128 stands for zero in the data rows.
Here are some points, one per row:
[ 80 143 147 131 128 168 170 164  93 133  99 129 104 118  82 166 126 104 105 135 101  83 160 152 129 123 108  79 168 169 169 135 153 148 164 170 107 107 168 167 166 168  84  93  82 101 165 144]
[116 119  81 151 171 140 154 168 124 126 132 142  82  84  82 168  99 105 107 130 145  83 131  78 103 164 133  79  82 134 134  81 126 171 138 154 155  82 114 157  81 168 170  92  82 122 108  81]
[127 106 117 155 135 137 117  99 111 122 115 150  84 101 148  98 102 143 114 123 163 132  96  81 129 163 168 166 106 122 110 160 113 166  80  87 100 133 124 111  81 110 133 167 133 166  84  81]
[ 96 123  85 160 144 168 165 162 125 124  96  78 117 171  82  85  93  82 129 145 169 110 155 144 116  99  81  79 168 169 169 126 160 107 166 122 123  99 148  80 167 136  84 106 124 102 171 167]
[ 80 141 168  81 111 118 170 107 170  81  82  78  82 142 114 146  85 151  87 164 104 169 111  78 168 143  83 110 100 100 112  91  79 171  83 120 156 168  84  80 156 168 160 167 168  84 171 154]
[130 168  81 168 167  89 147 136  83 162 169 134 133 171 109 150 171 165 152 128 169 169 128 165  82  78 110 149  82  83  93 132 132 142 166 170 103  82 114 138 157 116 130  80 164 124 120 167]
[149 167  81  81 171 156 137 141 170 122 163 140 131 106 113  81 106 124 103 135  82 120  90  95 168 148 168 106 119 169 145 146 156  99 151 170  93  82 168 133 167 168  84  80  88 171  84 167]
[129  88  93 145 171 168 170 150  83  81 107 113 105  84 113 154  85  82  82 134 125  96 165 136 123 164 168 166 168 152  95 139 124  85  80 153  83 113 168 114  83 133 108 167 116 124  99  81]
[115 132 128 152 104 130 170 132  89 146  96 134  86 171 148  81 157 115 168 161 118 121 163 165 123  80  91 146 149 158 169 127 141 154 125 146 158 115 128 138 130 151  84 127 135  98 171 167]
[113 154 164 112  84 140  83 130 142 122 116 150 138 152 122 125 123  82 104  95  99  94 145 109 168 147 117  88 168 134  96 140 113 171  95  83 169 168 165 103  81  82 170 167  82  84 117 167]
[101  96 168 114 108  85 113  96 134  81 169 121 163  84  88  81 128 160 168 128 155 138 154  78 122 120 135 166 107  94  83  81 166 114 147 131 131 155 124  88 131  82 159 142 139 108 171 143]
[ 80  82 168 106 131 115 152 150  83 155 169 141 139  98 169  81 116 142 168 136 126 111 118 122  82  81 126 157 143 128 169 106 101 151 166 107 108  94  81 167 131 168  84 125 140 119 138 167]
[127 133  95 166 171 135 163 118 169 152  82 134 168 162 118 123 171 168 147 120 169 169  83 160 150 101 132 146  82  83 111 121 136 113 166 105  82 132 122  80 167 163  84  82 168 171 124 167]
[117 102 105 164  88  81  98  82 149 168 111 164 168 143 100 168 171 168 117 164 169 154  89  90  82 142 125  88  82  83 104 134 144 149 145 159 169 143  82 116 161 140 109  94 132 138 164 167]
[ 94 129  81 166 144 125  86  83 170 161  82 138 168 145  96 148 171 168 118 147 169 169  84  78  90 161  90  79 101  83 128 151  99 171 122 145 126 168 126  80 156 140 137 131 100 171 171 147]
[138 168 154 126 159 168 170 168  83 168 136 137  82 107 167  81 168 125 114  88 143 117 162  78 168  91  97 103  83 101  88 168  79 171  80 168  82 168 145  80  81 150 165 167 133 171  92  81]
[152 124 168 122 122 168 119 168 130 106  82 153 109 147  83 168  85  82 106  78  82  83 170 150 168 119 102  86 168 169 136 168 142 148 111  83 158 140 168 145  81 119 145 167  96  84  94 125]
[144 103 168 101 171 168 140 137 136 141 127 122 121 106 157  81  85 122 124  78 169 149 122  94 168 118 122  79 132 135 121 168  79 171  90 104  82 168 149  84 167 120 135 148 131 106 108 146]
[162 168 131 117  95 100 102 125 170 168 130 164 119 149 162 168 171 157 124  78 117 105 147  98 151 164  81 166  82 157 111 107  97 171 119  83 169 141 161 130  88 126 136 157 133  95  84 102]
[159  82 168 134 142 136 155 143 148 111 158 138  83  87 169  81 170 168 168 102 137  95 117 129 155 110 168 166  82 137  91 104 166 134 133 168 115  86 129 167 166 142 112  92 115 161  85 133]
[ 80  82 152 168 171 145 150 168  83  81 162  90  82 171 169 168  95  82 102  78  82 129 168 165 100  78 122 115 168 169  83 168 145 143  80 170  82 154 168  80  93 168 132 167  82  84 124 126]
[ 80 121  81 168 101  84 151  95  91  88 169 164  91 120 153 147 114 168 168 163 153 168 120  78 148 130 162 156  82  83  98  81 118 161 166 107 142  97 131  80 146 111 164 128 121 133 109 161]
[ 85 168 168 114  92 102  83 156 170 168  82  78 168 171 169 153 111 168 168 130 169 139 150 164 168  78 168 107 168  83 120  81 131  85 166 170 127 161  93 167  81  82 170 110 152 106  89 167]
[ 80  95 106 167  89  81  87  82 110 113 169 164 145 100 149 105  85 129 100  78  94  97 131  78 168 164  81 129 158 139 135 133  97 122  80  83 169 167  91  80 120  82 132 155  82 119 168 135]
[167 124 168  81 104  81  83 146  99 168 160 147  82 158  82  81 171 168  82 102 169 169  83 146 168 164 111 166  82  83 132 168 110 171 166  83  82 144 112 167 104 116  84 167 100  99 171 167]
[167 133 139  81  84 153 106 150 170 168 161 117 151 132 106 168 153 133  82 164 106  83 134 102 135 164  81 120 101 169 169  96 135 170 110 109 106 128 168 161 135 147 127  80 150  98 105  84]
[130  82 141  93 171 168 170 160 114 107  99 164  96 104 155  86 129 166 142 126 157 169 102  89 134 116 137 124 108  83 110  81 141  99 153 170  82  82 163 109 167 168  90  80 148 147 109 167]
[121 152 103 145 119 111 123 147  96  98 169 161 133  90 127 118 113  82 128 122 113  83 162 139 168 149 159 142 163 117  83 152 134 116 111  83 154 164 168 106  81  86 170 167 112  84 129 112]
[167 153 150 168 115  81  83 166 170 113 169 134  86  84  82 144 119 140 168 124  94 127 101  78  82 137 151 147 143 111 102 168 166 151 105  83 167 158 168  81  81 168  84 135 146 171  99  81]
[167  82 102 126 133 113 121 109 170 137  82 164 122 152 145 142 171 141 168 128 169 164  83 141 133 104 118 155  82 108 148 121 146 153 166 114 130 108  92 126 159 160 124  80 160 151  84 167]
[119  93  98 124  84 132 170 155 100  81 108 164  82  93 121 144  85 108 116  78  82  83 170 165 168 164 168 135 168 169 131  81 146  85 141 170  90 127 168  80 110  82  84 113  82 157 171 167]
[167 168 118 149  84  81 117 119 144 106 169 138 124 108 131 136 140 108 163 124  87  83 170 134 155 121 168 166 132 151  83 163 166  97 122  84 169 120 142 154  81 105 170 151 119 113 122  81]
[157 156 110 146  88 168  83  98 170 126 134  78 168 148 169 151  85 168  82 140 137 138 129  90  82 108  81 102  95 150 144 146  79 136  80 158 169 129 139 148 155 123 170 121  82 171 157 144]
[125 147 159 146  84 109 170 168  95 147 109 164 139 108  97 120  99 163 148 160 102  83 170 142  99 150 111 103 168  85 106  81 166 129 166 144 146 159 168 167 161 166 138  80  82  84 171 143]
[ 88 168 168  93 147 128 170 143  83 101  96 146 151 125 101  87 140  82 168 141  91 150 138 165  82  78 168 143 168 132 133 124  79 163 166 134 143  82 112 167 167 168  89 135 127 171 170  81]
[135  82  81  81 171 148 170 109 136 168 169 111  82 113 123 168  85 111  82 163 115 155  85  98 168 164  81 122 118 150 169  81  79 100  80 135  82  82  81 167 167 133 103  80 168 132  84 128]
[ 97 156 137 163 118 131 101 118 109 165 137  78 168 132 137 135 153  85 106 135 140 149  84 162  90 130 164 166 156 164 169 143 147 130 115 170 134 108  98 165 128 138  84 144 155 143 155  84]
[142 109 104 112 171 168 170 168 118 105 169  97 138  92  82 156 127  84 130 112  82 122 147 141  84 151  84  79 168 127 113 102 161 127 166 153 105  82 118 167 167 168 117  80 120 130 171 119]
[108 131 168  87 171 168 170 143 107  81 118  78 119  90 164 106  96  82 109 149 156 146 118 165  89 140 168 166 144 100 156 117 155  85  98 161  82  94 162 121 124 158  88 161 168 159  84  88]
[144 168 157  92  84 125  90 104 135 124 130 134 132 164 169 153  85 168 123 107  96  83 170 139 127 164  95  79 144 149 169  81  97  89 141  93 169 168 167 129 124  82 170 147  82  84 171 134]
[106 108 133 115 171 168 170 168 102  81 149  86 143  84 167 157 149  82 154 143 131 113 110 127 164 146 168 142  93 169 169  89 104  85 100 170  82  82 168 121 117 131  89 164 155 120  84 167]
[167 120 157 125  93 105  83  82 118 155 169 164 168 166  82  81 131 146 168 164 169 169 129 153  82  78 146  79 168 111 169 168 166 104 166 130 143 168 109 102 167 108 135 142 168 135 131 167]
[167 137 160 117  84 129  99 134 123 136 107 164 168 149 143 142  98 154 137 124  82  98 170 140 123 140 128 136 167 152  99 135 166  91 129 106 169 168 162 164  81  99 161 163  89  84 135 145]
[167 131  81  81  84 108  90  82 170 168 169 100 148 171 169 168 152 168  82 164 142 169  85 165 167 138  81 166  82 145 169  81  79 155  80 103 127 127  81 167 143  82 164  80 168 146  84 101]
[153 112 154 104 171 137  83  82 161 118  82  93 127 171 116 135 129 162 168  78 169 169  85 165  82 117 141  99  92  83 169 165 118  87 114  93  86 160  81  80 125  82 163 167 168 171  94  81]
[131 168 120 157 132 105 114 168 170 168 118  78 168 171  82 168 171 137  82  78 130  83 170 165 133 131  81 156 168 169 149 168  79  85 144 170 169  82  81 167 167  85 170  80 168 171 171  81]
[150 168 168 124 118  81  83  82 156 140 169 157 168  84 165  81 171 104 130 164  93 148 170 149 144 164 111 166 147 169 141 168 166  91 149 102 169 168  81  95 107 150 170 149 168 157 171 100]
[167 168 168  81 129 145 136 119 170  81  84 149  92 171  82 144 166  93 168 149 154 169  83 123  82  78 168 131 106  83 105 142  97 133 166  83 139 111  81 167 166 133 170 117 168 171 130  81]
[144 148 118 145 123 101  92  96 117  81 114 164 158  84 138 123 112  82 135 139  82 104 170 135 139 146 168 166 167 137  83 168 128 110  97  83 157 168 144 137  81  82 169 167 118  84  85  89]
[167  97  81  81 171 167  91 126 123  81 160 125  98 100 169 112  93  82  82 164 107 154 112 155 166 164 168 166 108 156 103 112  80  85  97 170  82  82 155  98 113 100 121 167 114 143  84 138]
[ 92  82 109 162 146 107 113 119  85 166 107 111 168 130 169 122 165 145 148 142 164 146  83 121  82  97 144  97  96 108 167 144 166 127 160 113 139 104  81 167 143 141  90  98 168 109 127 151]
[136 163  86 168 120 134 131  82 111 168  86  86 168 149 145 114 137 164 135 144  87 133 127 160 117  81 153 114 155 141 169 148 166 107 146 105 169 137 105 167 100  97 131 150  94 148 171  87]
[104  82  81 168 143 129 151  83 145 168  89  78 168 171 106 135 171 116 151 142 169 140  83 165 107 133 148 144 149  83  99 143 166 103 133 150 154 168  81 167 123 126  87 109 143 110 150 105]
There is one direction along which these points spread out most. Take the direction at right angles to it along which they spread out most. Go by this last direction. How many in every 100 of the points above lie lower along it than each point below? Answers are rounded to whole numbers. More than half of the points above lie lower than the first one.
[104  82  81 168 143 129 151  83 145 168  89  78 168 171 106 135 171 116 151 142 169 140  83 165 107 133 148 144 149  83  99 143 166 103 133 150 154 168  81 167 123 126  87 109 143 110 150 105] 43
[135  82  81  81 171 148 170 109 136 168 169 111  82 113 123 168  85 111  82 163 115 155  85  98 168 164  81 122 118 150 169  81  79 100  80 135  82  82  81 167 167 133 103  80 168 132  84 128] 85
[ 80 121  81 168 101  84 151  95  91  88 169 164  91 120 153 147 114 168 168 163 153 168 120  78 148 130 162 156  82  83  98  81 118 161 166 107 142  97 131  80 146 111 164 128 121 133 109 161] 47
[101  96 168 114 108  85 113  96 134  81 169 121 163  84  88  81 128 160 168 128 155 138 154  78 122 120 135 166 107  94  83  81 166 114 147 131 131 155 124  88 131  82 159 142 139 108 171 143] 32
[130 168  81 168 167  89 147 136  83 162 169 134 133 171 109 150 171 165 152 128 169 169 128 165  82  78 110 149  82  83  93 132 132 142 166 170 103  82 114 138 157 116 130  80 164 124 120 167] 60
[144 168 157  92  84 125  90 104 135 124 130 134 132 164 169 153  85 168 123 107  96  83 170 139 127 164  95  79 144 149 169  81  97  89 141  93 169 168 167 129 124  82 170 147  82  84 171 134] 4
[127 133  95 166 171 135 163 118 169 152  82 134 168 162 118 123 171 168 147 120 169 169  83 160 150 101 132 146  82  83 111 121 136 113 166 105  82 132 122  80 167 163  84  82 168 171 124 167] 62
[ 96 123  85 160 144 168 165 162 125 124  96  78 117 171  82  85  93  82 129 145 169 110 155 144 116  99  81  79 168 169 169 126 160 107 166 122 123  99 148  80 167 136  84 106 124 102 171 167] 77
[167  82 102 126 133 113 121 109 170 137  82 164 122 152 145 142 171 141 168 128 169 164  83 141 133 104 118 155  82 108 148 121 146 153 166 114 130 108  92 126 159 160 124  80 160 151  84 167] 49
[167 153 150 168 115  81  83 166 170 113 169 134  86  84  82 144 119 140 168 124  94 127 101  78  82 137 151 147 143 111 102 168 166 151 105  83 167 158 168  81  81 168  84 135 146 171  99  81] 36
[167 120 157 125  93 105  83  82 118 155 169 164 168 166  82  81 131 146 168 164 169 169 129 153  82  78 146  79 168 111 169 168 166 104 166 130 143 168 109 102 167 108 135 142 168 135 131 167] 15
[129  88  93 145 171 168 170 150  83  81 107 113 105  84 113 154  85  82  82 134 125  96 165 136 123 164 168 166 168 152  95 139 124  85  80 153  83 113 168 114  83 133 108 167 116 124  99  81] 92
[ 97 156 137 163 118 131 101 118 109 165 137  78 168 132 137 135 153  85 106 135 140 149  84 162  90 130 164 166 156 164 169 143 147 130 115 170 134 108  98 165 128 138  84 144 155 143 155  84] 58
